One vector is turned by the same rotation once a tick. Each row is the vector after some number of ticks, and that number follows the row.
The counts run from 0 to 729.
42; -93; 230; -7; 4; 271; -136; 149; -156; -12; -117; 188; -87; 72; -104; -55; 103; 249; 50; -352; -47; 102; 45; -104; -193; -261; -33; -180; 317; -125; -105; -223; 52; -301; 207; -239; -118; -14; -198; -23; -24; 102; 224; 151; 205; 75 => 481
-34; 63; -109; 99; 91; -164; -140; 324; 31; 16; 90; 138; -160; -133; 83; 167; -105; 106; 138; -44; 220; 50; 256; -78; 179; 242; 25; 82; -176; 31; 48; -44; 70; 95; 359; -41; 120; 399; -32; 218; -207; -145; 288; 223; -303; -192 => 217
-1; 212; -121; 116; 141; 0; 147; -76; 80; 5; 103; -309; -119; -131; -97; 126; 8; -134; 16; 203; -74; -168; -100; 5; 5; 175; 150; -259; -13; -231; -25; -4; -259; -122; -322; -212; 312; 93; 286; 207; -178; 243; 212; 78; -331; -133 => 590
133; -132; -70; 65; 183; 97; -48; -83; -31; 65; 21; -171; 57; 228; -25; -516; -55; 104; -288; 9; -113; 221; -143; 227; -36; -336; -40; -69; 119; -29; -265; 17; -10; -59; -133; 287; -209; -271; 36; -83; 264; -188; -223; -2; 270; 130 => 103
174; -71; 131; -51; 75; 157; -37; -322; -117; -63; 65; -179; 182; -26; 76; 65; 268; 155; -352; 108; -277; 10; -182; 120; 9; 155; 136; -4; -95; 144; 280; -109; 117; 79; -158; 218; 16; -186; 56; 174; 81; 115; -282; 88; 436; -162 => 489
151; -91; 161; -20; -269; 168; -151; -170; -252; -143; -46; 159; -74; -96; -171; 263; 99; 79; -18; -132; -195; 73; 44; -69; 17; -12; -92; -102; 143; -63; 29; -46; 38; -216; 62; -182; -167; 197; -227; -62; -284; 454; 63; -47; 436; 113 => 611
171; 82; 112; 174; 60; 289; -25; -14; 197; -164; 18; -278; -107; 47; 225; 337; 181; -44; -314; 59; -171; 35; -77; -173; 72; -18; 6; -452; -149; -208; 46; 72; -178; -46; -85; -266; 61; 136; 103; -68; -249; 171; -117; -4; 83; -64 => 397
249; -163; -62; 133; 350; 164; 11; -274; -171; 182; 34; -132; 141; 172; -28; -210; 98; 64; -222; 91; -116; 44; 48; 75; 104; 170; 126; 4; 5; -28; 286; 49; 104; 53; -195; 313; -22; -234; -56; -59; 103; -165; -275; -225; 293; 20 => 578
-169; -174; 167; 97; 205; 193; -119; 206; -319; -192; -207; 203; -196; -43; -131; -166; -161; 255; 73; -97; -35; -30; 236; -178; -113; 18; -93; -104; 183; -40; 210; -81; 171; -40; 143; -148; 171; 241; -321; -37; -32; 149; 227; 51; -242; 207 => 6
51; -224; 171; 94; 396; 56; 0; 242; -263; 162; -133; 97; 121; 196; -39; -52; -19; 248; -235; 165; -55; -44; 100; 5; -68; 42; 3; -37; 125; -150; -34; -184; 58; -91; 105; -252; -38; -169; -457; 24; 190; 88; -282; -208; 289; 36 => 574
-16; 16; 260; 121; 210; 509; -67; -116; 59; 86; -142; -117; 10; 173; 89; 3; 90; 263; -323; 36; -240; -102; 0; 92; -49; 4; -21; -287; 222; -148; -272; 5; -190; -27; -197; -45; 42; -180; -229; 20; -146; 208; -148; -92; 273; 82 => 484
3; -50; -64; 109; -59; 336; 359; 275; 79; -378; 61; -187; -66; 142; -55; -107; -91; -202; -27; -114; 33; 105; -96; -68; 130; -153; 18; -410; -182; -194; -8; 127; -278; 158; -92; -57; 32; 182; 56; 94; 136; 57; -39; -12; -159; 54 => 438
165; -209; 70; -71; 65; -189; -41; -130; 81; 192; 83; 155; -89; -68; 69; 148; -112; 71; -216; 101; 27; -115; 90; -69; -145; 257; -145; 44; 346; -78; 30; -64; -150; -105; -10; -527; 128; -122; -124; -174; -28; 384; -176; -60; 154; 108 => 76
82; 92; -29; -79; 49; 148; -199; -457; -19; 39; 265; -43; 92; 165; 24; -17; 186; 68; -28; -369; -156; -306; 219; 74; 0; 158; 297; 72; 310; 132; 125; 52; -68; 117; -107; 411; -13; 37; 134; -35; 44; -50; -52; 129; 11; -25 => 583
-8; -77; 188; -260; -288; 18; -71; -184; 91; -17; 329; 257; -37; -23; -99; 234; 47; -14; 120; -429; 79; -66; 112; -180; -99; 344; 83; -46; 215; 211; 408; -39; 75; 64; 52; -165; -14; 35; 110; 79; 138; 198; 44; 90; 107; -56 => 458
88; -212; 33; 266; 380; -45; -28; -56; -30; 232; -24; -22; 20; 80; 74; 18; 97; 330; -83; 45; -73; 78; 5; 158; -2; 85; 63; 16; -82; -215; 32; 7; 67; -185; -15; 398; 42; -311; -292; -6; -160; -281; -160; 37; 291; 5 => 449
-149; -146; -103; 55; 70; -345; -129; 18; 20; -349; -150; -75; -77; -212; 62; 27; -54; -197; 0; 313; -217; -3; -165; 60; 86; 146; -107; 27; -277; 70; -15; 79; -70; -13; -155; 27; 71; 307; 101; 346; -126; 432; -12; 49; -191; 16 => 594
-40; 234; -126; -104; -189; -10; 196; -1; 57; 65; 190; -154; 27; -84; -283; 76; 34; -139; 373; -268; 7; -185; -43; 151; 106; 251; 189; -103; 311; -57; -41; 123; -234; 218; -200; 162; 51; -76; 56; 324; 135; 257; 246; -121; -144; -160 => 372
-33; -248; -121; 138; 40; 5; -135; 156; -226; -472; -174; 121; -145; -43; -49; -132; 32; 32; 138; -258; -46; 89; 117; -78; 67; -69; -95; 45; -312; -23; 202; 98; 19; 51; 242; 234; 42; 353; -75; 292; -140; -36; 185; 282; -236; 97 => 347
-135; 17; 64; 72; -61; 162; 38; -54; -257; -40; -142; -44; 36; -234; -130; 48; 69; -58; 109; -27; -137; -81; 84; -86; 76; 232; 238; -62; 1; 41; 299; 68; -41; 244; -152; -109; 208; 40; 15; 466; -68; 330; 362; -72; -243; -151 => 717
472; 110; -204; -229; -92; -194; -318; -7; -53; 205; 140; 95; 28; -107; 9; 80; 18; -153; 95; -126; 113; 2; 255; -21; 11; -63; 264; 203; 365; 100; 187; -116; 122; -105; 108; -91; -275; -34; 230; 35; 38; -55; 199; 125; 81; -209 => 710
125; 34; -185; 343; 215; 187; 63; 189; -106; 106; -139; -131; -279; -11; -173; -319; -105; 6; 211; 8; 92; 131; 241; 23; 112; -87; 39; -73; 131; -328; -136; 89; -184; -45; -27; 8; 113; 27; -90; -125; -116; -41; 297; -95; -387; 160 => 4
-214; -190; 60; 111; 254; 124; 227; 96; -238; -226; 109; -41; -104; 172; -185; -217; -230; 119; 158; -52; 16; -101; 71; -93; -109; 212; -86; -314; 56; -153; 119; -43; -122; 5; -73; -16; 292; 231; -147; -86; 245; 46; -72; -32; -296; 188 => 632
109; -35; -90; 73; 145; -97; -172; -9; 288; 332; 76; -38; -115; 116; -13; -258; -195; -41; -158; -41; 184; 288; 268; 244; 44; -90; -138; -200; 165; 133; -271; 104; 137; -136; -44; 170; -244; -67; 101; -263; -37; -181; -14; -5; -46; 157 => 514
-8; -193; 163; -91; 39; -209; -211; -262; 134; 223; -65; 213; -95; -81; 88; -460; -230; 222; -400; 36; -9; 102; -38; 95; -230; -47; -104; 87; 246; 75; -64; -91; 140; -194; 8; -141; 15; -186; 42; 139; -57; 90; 112; 317; 100; 96 => 640
79; 35; 52; -78; -43; 104; -154; -116; 141; 164; 22; 159; 40; -12; 287; -105; 236; 229; -465; -71; 10; -28; -15; 132; 6; 128; 111; 134; 61; 138; 29; -91; 115; 193; 152; 88; -94; -207; 1; 383; -197; -87; 57; 230; 268; -293 => 19
434; -87; -170; 31; 109; -162; 94; 132; 36; 311; 57; 227; -186; 120; -28; -182; -166; 201; -45; -24; 285; 86; 104; 67; 91; -74; -98; 259; 215; -281; -97; -24; -77; -186; 187; -107; -108; -286; -224; -54; -76; -115; -48; -64; 199; 122 => 322
-25; -178; 6; -168; 94; -296; 28; 513; 68; -124; 144; 122; -44; 199; -19; 60; -135; -131; -55; 55; 121; 145; -210; 119; 21; -168; -188; -143; -161; -69; -196; -56; -61; -250; 244; -37; -221; 147; -25; 102; 196; -100; -387; 65; 211; -49 => 316
40; -302; 57; 64; 251; -39; -122; -49; 18; -129; 176; -9; -183; 223; -27; 104; -32; -45; 247; -202; -25; -79; 214; -265; -120; 189; -132; -232; 208; -143; 205; 31; -24; -273; 18; 79; 180; 243; 20; -459; -4; -25; -224; 33; -48; 216 => 544
119; 3; -203; -167; -132; 112; 52; 59; -321; -421; 112; 26; 108; 65; -93; -13; 160; 45; 324; -320; -198; -255; -66; 2; 168; -6; 226; 213; 41; 53; 145; -63; -60; 219; 117; 350; -24; 290; -105; 254; 159; 11; 73; 179; -13; -206 => 154
-167; -52; 306; 23; -105; 319; 55; -20; 195; 136; 188; -86; -55; 162; -90; -136; -73; -92; -325; -156; 78; 187; 14; 21; -163; -31; -38; -456; 222; 58; -59; 142; -26; 26; -125; -176; -116; -183; 26; -194; 79; 88; -42; -54; 202; 196 => 139
-228; -291; 130; 189; 346; -243; -252; -236; 54; 195; 2; -8; 12; -14; -30; -26; -9; 193; -110; 221; -211; 1; 109; 128; -25; 327; -105; -4; -66; 15; 70; 37; 166; -119; -178; 423; 134; -83; -94; -26; -92; 84; -233; -93; 48; 122 => 167
368; -365; -267; 158; 177; -97; -112; -69; -244; -117; -120; 225; -262; 4; -4; -135; -20; 127; 318; -112; 51; -30; 149; -222; 10; -1; 4; 293; 36; -253; 307; -40; -58; -272; 147; -1; 109; 36; -158; 43; -143; -20; 46; 140; -68; 120 => 540
96; 115; -201; -212; 105; -19; -166; 98; -168; 83; 1; 85; 207; -35; -3; -99; 70; 64; 8; -100; -4; -281; 88; 295; 81; 133; 361; 206; 141; 126; -50; -99; -39; 300; 46; 123; -75; -58; -92; 545; 98; -8; 159; 55; -126; -330 => 623
-117; 73; -108; 4; 100; -117; 62; 345; 164; 137; 167; -36; -179; -87; 180; -14; -237; 219; -74; -37; 243; -72; 208; 167; 133; 373; 51; -63; -29; -109; -18; -95; 47; 161; 240; 15; 201; 201; -80; 215; 11; -178; 302; 170; -423; -279 => 216
-137; -80; 119; -37; 113; -159; -301; -244; 96; -30; 225; -152; 194; 43; 45; 180; 175; -248; -197; 86; -318; -58; -73; 31; -94; 243; 205; -194; 14; 267; 263; -99; 145; -107; -289; 242; 79; 30; 383; 135; 104; 55; -329; 35; 48; -174 => 208
498; 21; -166; 46; 39; 46; -301; -168; -68; 132; -170; 173; -87; -62; 137; 112; 263; -1; -159; -11; -90; -2; 259; 93; 277; -136; 150; 283; 171; 113; 14; 51; 45; 6; 85; 76; -266; -98; -95; 56; -323; 123; -6; -108; 281; -40 => 236
